In the rows, 128 means zero.
One turn moves every row onto another: examples first, then more rows asked
K751: [111 176 136 101 132 134 164 131 169 117 129 155 123 105 180 132 115 149]
K715: [104 184 133 106 128 131 152 134 176 117 115 163 126 115 183 143 119 158]
K948: [114 182 150 105 127 124 114 108 180 124 114 132 126 122 143 160 109 166]
K248: [129 143 166 131 141 135 141 155 135 152  75 165 142 129 146 136 154 122]
K70: [128 146 170 135 135 132 142 156 135 149  75 162 142 124 147 130 153 122]
K634: [100 138 119 170 134 117 116 116 116 113 135 129 101 181 134 127 130 100]
K500: [124 129 107 129 105 135 106 142  81 114 142 172 143 149 151 147 132 108]
K473: [111 134 126 168 142 120 114 122 115 120 137 124 104 179 145 137 136  89]
K996: [122 129 129 121 115  93 111 107 168 111 164 152  87 129 168 127 118 129]
K418: [140 144 180 119 141 133 135 148 129 134  81 162 138 144 147 120 163 130]
K905: [122 126 129 114 123 102 111 100 170 118 165 158  86 140 171 139 123 131]
K258: [121 143 173 131 145 138 149 148 134 145  80 157 128 127 146 125 165 124]
K17: [ 99 130 123 166 142 104 109 113 111 107 118 119 116 178 146 129 141 104]
K426: [ 90 159 152 105 124 144 160 133 142 129 107 130 164 170 101 122 126 121]
K497: [101 186 136 112 125 115 120 127 178 114 106 133 131 113 148 148 107 169]
K179: [100 137 117 169 138 118 116 113 117 114 135 131 100 184 134 131 131 101]
K831: [ 90 156 149 102 127 140 161 136 141 130 106 130 163 166  97 121 125 122]
K485: [131 127 111 132  99 133 110 146  94 121 153 166 146 159 142 141 120 101]
K495: [100 184 133 103 136 123 121 118 179 124 108 137 130 124 150 164 113 173]
K570: [120 117 103 120 106 122 119 139  89 114 138 179 154 169 152 131 126 116]
K40: [131 121 106 129 108 133 109 147  92 123 153 167 145 162 140 142 120 103]
K806: [111 132 123 171 143 116 113 127 114 117 136 120 105 173 140 131 134  89]
K779: [ 92 153 151 110 108 142 150 137 146 144 103 144 161 153  88 129 122 130]
K126: [102 136 122  88 112 119 111 114 154 103 178 131 120 123 167 161 134 109]
K53: [ 90 153 145 122 124 137 157 138 152 151  98 141 160 157  96 130 116 124]
K739: [104 130 114  88 116 107 113 125 149  99 175 127 118 110 158 148 129 113]
K877: [121 124 129 102 129  99 102 114 169 109 168 148  89 137 161 141 135 124]
K523: [122 144 176 133 140 137 149 147 136 143  80 157 129 127 149 126 164 120]
K25: [117 134 138 112 109  98 102 115 171 102 170 143  91 132 166 134 132 120]
K232: [ 98 131 125 162 142 106 109 110 113 110 118 122 117 181 147 132 143 102]
K762: [102 129 109  92 121 113 114 110 142 107 167 122 125 105 161 162 122 120]
K857: [119 121 108 122 100 123 118 138  91 112 139 177 154 168 155 130 126 113]
K763: [ 90 157 149 123 120 139 158 136 154 150  96 144 161 161  99 134 116 120]
K609: [107 172 122  99 145 125 151 140 171 118 113 160 121 109 172 139 117 167]
K958: [100 138 119  97 107 116 112 107 145 104 168 124 128 109 172 163 123 114]
K458: [127 127 104 129 106 133 107 144  80 114 143 170 143 148 148 143 131 110]
K942: [113 169 128  94 146 138 163 129 168 122 128 158 119 106 177 140 117 155]
K320: [ 91 153 154 108 112 143 149 133 146 148 104 146 160 157  91 135 123 131]
K772: [139 147 180 122 138 129 135 150 128 131  79 160 140 141 149 117 161 130]
K915: [116 178 145 107 130 115 114 115 177 121 113 128 126 112 136 150 104 168]

K500 moves to K258
K609 moves to K25
Where do these go?
K915 moves to K958
K70 moves to K473
K570 moves to K772

One turn moves every row onto another: examples first, then more rows asked
K504: [138 143 136 168 138 120 137 107  96 111 121 140 139 125 100  80 174 117
 162 140 137 149 158 157  58 104 179 163 139 142 129 136 144 148 128 168
 122 111 113 145 130  77  99 162 124 166 111  80 185 159 106 164  58 120
  92 140]
K648: [131 111 147 132 137  97 130 132  53 152 130 126 130 106 144  85 105 152
 144 109 162 163 170 139 132 124 116 179 142  72 107 172 161 177 121 132
 179 152 109 130  97  99 125 115 173 135 156 139 177  72  63 156 161 154
  83 160]
K77: [131 148 128 151 111  88 122 142 107  87 123 176 130  88  83  50 159 131
 167 114 151 148 150 147  59 106 179 164 139 145 105 130 160 126 100 182
 150 144 114 148 142  91 120 142 143 115 125  96 168 128  92 189  93 130
  75 139]
K315: [135 136 151 153 121 108 137 129  47 151 160 115 108 113 134 101 118 125
 170  94 131 105 169 145 149 113 108 150 147 119 114 181 137 162 109 140
 156 122 123 138  70  74  83  93 174 190 164 137 184 150  95 167 113 131
 122 162]
K528: [163 135 155 103 120  98 108 179 130 107 160 156 118  85 104  70 161 145
 179 110 140 119 148 136 104 101 182 142 120 118 114 142 141 129 104 143
 190 117  84 129 108 102 101 163 139 109 124 106 145 164 124 175 146 160
  98 172]
K436: [160 139 155  88 123 105 115 175 122 105 142 166 142 100  90  66 205 146
 167 109 153 131 163 147 100 100 182 162 143 109  99 143 152 105  78 142
 168 112  94 147 119 107 103 168 143 125 124  99 156 163 100 175 116 156
 106 163]
K741: [103  91 154 116 164 108 129 120  75 151 132 112 132 139 153 117 112 129
 141  79 137 147 145 131 153 135 144 130 152  97 130 144 128 172 111 154
 132 121 162 133  88 115 103 108 166 119 154 154 162 116  78 133 123 146
  95 157]
K55: [174 151 154  92 145 115 107 154 111 114 138 162 166 116  86  77 206 152
 169 126 158 130 170 142  68 102 149 170 161 118 120 126 151 104  89 128
 161 115 102 161 117 117 109 168 150 142 130  94 167 163  98 174 100 144
 103 152]
K518: [101  88 151 133 156  95 127 138  74 140 142 130 129 122 168 109 111 128
 124  75 150 155 158 127 133 134 170 142 155  93 126 149 136 164 117 137
 147 133 155 131  82 117 101 129 171 100 150 140 147 111  81 142 139 162
  98 167]
K548: [167 136 154 165 127 141 142 117  71 155 147 125 132 139 105 106 155 115
 147 131 132 150 158 159  75 143 163 166 161 118 125 173 124 170 141 157
 125 105 105 146  96  64  90 126 138 176 127  81 175 212  92 175  93 111
 104 139]
K558: [142 137 126 167 137  99 124 113 107 103 127 167 150 102  90  64 157 129
 176 131 148 148 154 145  38 106 179 159 139 139 118 116 155 133 127 167
 133 140 107 148 139  98 113 154 126 137 119  84 174 144  97 175  74 139
  83 135]
K976: [151 110 153 169 159 117 153 140  46 137 123  91 130 116 134 102 151 133
 141  68 154 193 176 131 145 138 119 153 147 114 115 176 133 189 119 129
 161 149 130 139  91  87 100 105 164 123 147 157 162 136  82 140  95 130
 126 141]
K466: [165 115 122 116 137 113 141 174 128 119 125 131 124  78  93  66 164 145
 177 164 148 152 150 137  86 105 197 182 115 124 122 161 128 126 104 171
 144 102  91 139 132  83 129 139 149 125 103 103 129 146 110 159 109 151
  63 120]
K683: [167 133 150 113 158 131 114 155 128 161 110 125 135 127 125  85 166 142
 160 172 149 139 160 156  98  64 187 153 145 119 124 144 149 137 113 163
 120  84 119 146 126 104 120 158 129 147  99  90 162 148 107 159  97 109
  93 111]
K192: [141 122 160 114 122  96 138 151  65 176 136 128 118 147 123 120 119 122
 176 106 109 126 153 150 158 118 118 143 138  99 129 167 135 156 119 166
 148 100 148 135  97  89 112  82 171 148 162 165 181 143  96 123 124 118
 104 136]
K934: [175 160 149  98 138 115 116 140  91 125 119 141 147 146  96  79 204 148
 159 142 141 127 168 159  80 100 131 178 164 118 124 129 166 113  93 147
 154  98 113 173 134  98 108 159 155 168 135  88 196 154  84 177  82 126
  98 144]
K229: [178 153 149 120 110 131 121 129  73 173 138 144 132 157  96 103 146 138
 138 153 125 120 165 164  78 126 118 174 175 107 114 151 161 149 126 168
 140 102 123 166 122  87 123 108 168 160 158  92 196 169  66 185 113 109
  92 125]
K809: [136 113 151 135 140 122 140 105  58 155 144 103 121 112 140  92 113 142
 155 109 150 142 172 144 145 114 104 160 140  77  96 175 160 183 111 132
 161 140 111 131  91  98 109 113 168 157 162 142 188  83  66 158 140 152
 101 158]
K377: [165 150 132 148 103  76 106 173 113 103 133 174 109  95  88  49 147 137
 173 100 142 138 148 144  73 104 159 155 126 142 104 127 158 128 107 169
 197 145 104 140 145  94 129 128 153  96 141 112 166 135 103 179 125 137
  85 143]
K19: [153 110 151 176 156 103 155 151  53 141 135 101 129 119 133 110 153 144
 129  67 176 199 191 135 126 154 136 178 135  99 122 175 135 172 122 121
 170 143 123 133  87  88 115 109 169 114 137 154 140 125 107 154 118 156
 109 151]
K562: [182 124 136 117 150 126 122 164 134 140 115 126 146  97 105  77 162 137
 179 175 158 154 165 141  70  84 186 165 130 112 123 147 142 124 119 151
 126 102 105 139 129 103 129 149 140 132  98  96 137 148 112 150 113 142
  74 108]
K602: [172 126 122 134 122  95 125 176 121 101 133 132 109  80  99  61 147 128
 184 127 138 143 141 131  74 136 176 171 109 140 135 146 111 124 111 169
 173 112  99 131 128  75 117 124 167 120 115 116 134 161 124 158 130 159
  55 140]
K288: [157 107 144 162 154 101 162 147  44 137 136 105 139  98 142 106 151 135
 129  66 161 196 186 135 130 161 135 178 138  98 122 169 137 172 124 131
 171 149 120 135  93  84 107 110 173 115 143 157 155 129 102 141 117 152
 111 163]
K212: [127 116 161 159 136  85 134 158  45 148 127 111 106 120 133 102 112 130
 170 101 119 149 152 147 159 105 134 118 148 125 128 179 145 195 150 154
 156 134 124 146  85  75  97  97 135 137 148 142 174 162  82 154  95 115
 126 126]
K318: [158 135 173 119 131 133 111 145 101 186 140 138 140 149 124 114 139 135
 137 137 131 134 151 165 106  97 174 127 174 102 122 152 158 165 139 171
 116 102 132 145 102 102 110 129 126 127 124  86 170 193  87 186 119  91
 112 127]
K718: [ 99  94 154 132 160  89 122 139  69 141 139 127 132 146 158 111 120 135
 125  69 157 158 154 127 129 139 164 142 152  89 134 141 138 159 115 136
 150 127 149 133  76 123 104 121 161 103 147 143 143 114  85 160 139 176
  91 164]
K291: [124 121 152 145 132  99 140 123  57 149 137 118 126 126 134  92 110 150
 149 105 167 164 172 140 120 125 121 180 133  64 111 169 164 173 126 132
 175 149 114 132  93  98 127 120 162 134 153 140 172  68  73 169 158 169
  79 156]

K192 moves to K212
K288 moves to K648
K377 moves to K528
Where do these go?
K19 moves to K291
K436 moves to K466
K934 moves to K683
K229 moves to K318
K558 moves to K55
K741 moves to K976

One turn moves every row onto another: examples first, then more rows asked
K995: [136 131 166 120  98 136  71 130 141 156 162 128 158 185]
K448: [133 142 170 142 124 103  77 125  85 170 166  81 165 146]
K304: [152  90 117 160 106 151 126 122 113 121 118  87 126 135]
K419: [123 141 174 104  80 104 131 112 109 138 152  92 127 169]
K234: [124 139 158 125  91 101 111 146 116 145 165 119 116 181]
K268: [171 108 106 163  89 147 126 111 104 157 107  94 159 133]
K185: [129 135 139 147  88 144  72 164 114 184 146  99 137 183]
K594: [151 162 168 121  88  98 121 119 120 172 160 114 140 175]
K334: [137 135 178 129  73 113  92  91  93 180 171  95 166 135]
K222: [182 112 127 156 104 146 134  94 118 152 114  83 152 128]
K737: [115 118 167 167  92  99  69 136 120 168 166 125 145 151]
K71: [ 93 103 184 137  79 106  92 107 106 137 150  89 143 138]
K309: [185 119 126 188 101 154 107 114 112 157 114 101 154 156]
K484: [104  86 167 118 120 126 106 107  92 159 128  88 136 117]
K121: [110 129 131 134 103 127  70 119 125 172 124 121  95 159]
K116: [164 102  98 170  93 146 118 129 107 154 112 104 148 139]
K211: [180 109 110 179 115 143 115 131 126 155 126 110 138 142]
K73: [137 155 174 118 109 122  98  99 117 156 144  89 179 192]
K613: [155  94 113 157 105 146 115 113 106 124  98 112 127 140]
K760: [107 132 168 113 108 126  96 117 109 123 143  85 156 195]
K472: [139 152 144 126  99 122  83  84 128 199 119 112 124 150]
K198: [175 109 124 151 101 143 124  87 108 141  94 104 146 135]
K96: [134 134 189 146  82 100  92  88 116 181 152 100 172 136]
K803: [167 124 121 183  91 157 116 120 135 151 112 120 136 148]
K140: [127 125 158 152  82 110  68 134  98 175 183 123 147 151]
K414: [126 145 157 135 116 122  80 137 120 151 154 112 159 205]
K338: [141 137 181 101  87 138  91  95 135 156 151 102 174 173]
K147: [170 108 135 168  91 159 122  94 101 134 103  76 152 144]
K597: [104 105 169 128  73 118  87 114  85 141 172  93 139 138]
K912: [146 120 167 132 126 116 101  98 105 205 133 107 162 120]
K244: [113 113 174 101  88 141  84 117 129 126 153 105 149 178]
K914: [106 127 150 108  91 131  92  80 115 162 111  90 107 144]
K867: [178 112 111 169 111 141 109 114 115 151 104 126 140 144]
K845: [120  96 148 148 133 122  80 145 106 182 143 129 133 134]
K952: [152 153 163 122  76 142  99 109 109 199 131  70 167 165]
K509: [166 126 134 164  84 158 133  93 127 144 102  98 148 137]
K359: [155  96 103 159  87 149 124 120 100 141 104  91 146 133]
K203: [117 127 165 142 125 105  75 137  83 153 168  81 153 147]
K946: [157  96 119 182  98 160 106 128 103 125 112  94 135 157]
K753: [104 116 158 113  73 151  98 131  97 146 129  59 134 168]
K951: [143 107 126 169  85 160 124 118 125 121 105 103 127 143]
K901: [121 130 174 133 119 106  86 120  79 154 161  67 162 139]

K803 moves to K951
K419 moves to K594
K121 moves to K914
Where do these go?
K211 moves to K304
K116 moves to K359
K140 moves to K597
K484 moves to K912
K71 moves to K96
K338 moves to K995
K448 moves to K203
K198 moves to K867
K309 moves to K946
K185 moves to K753
K760 moves to K73

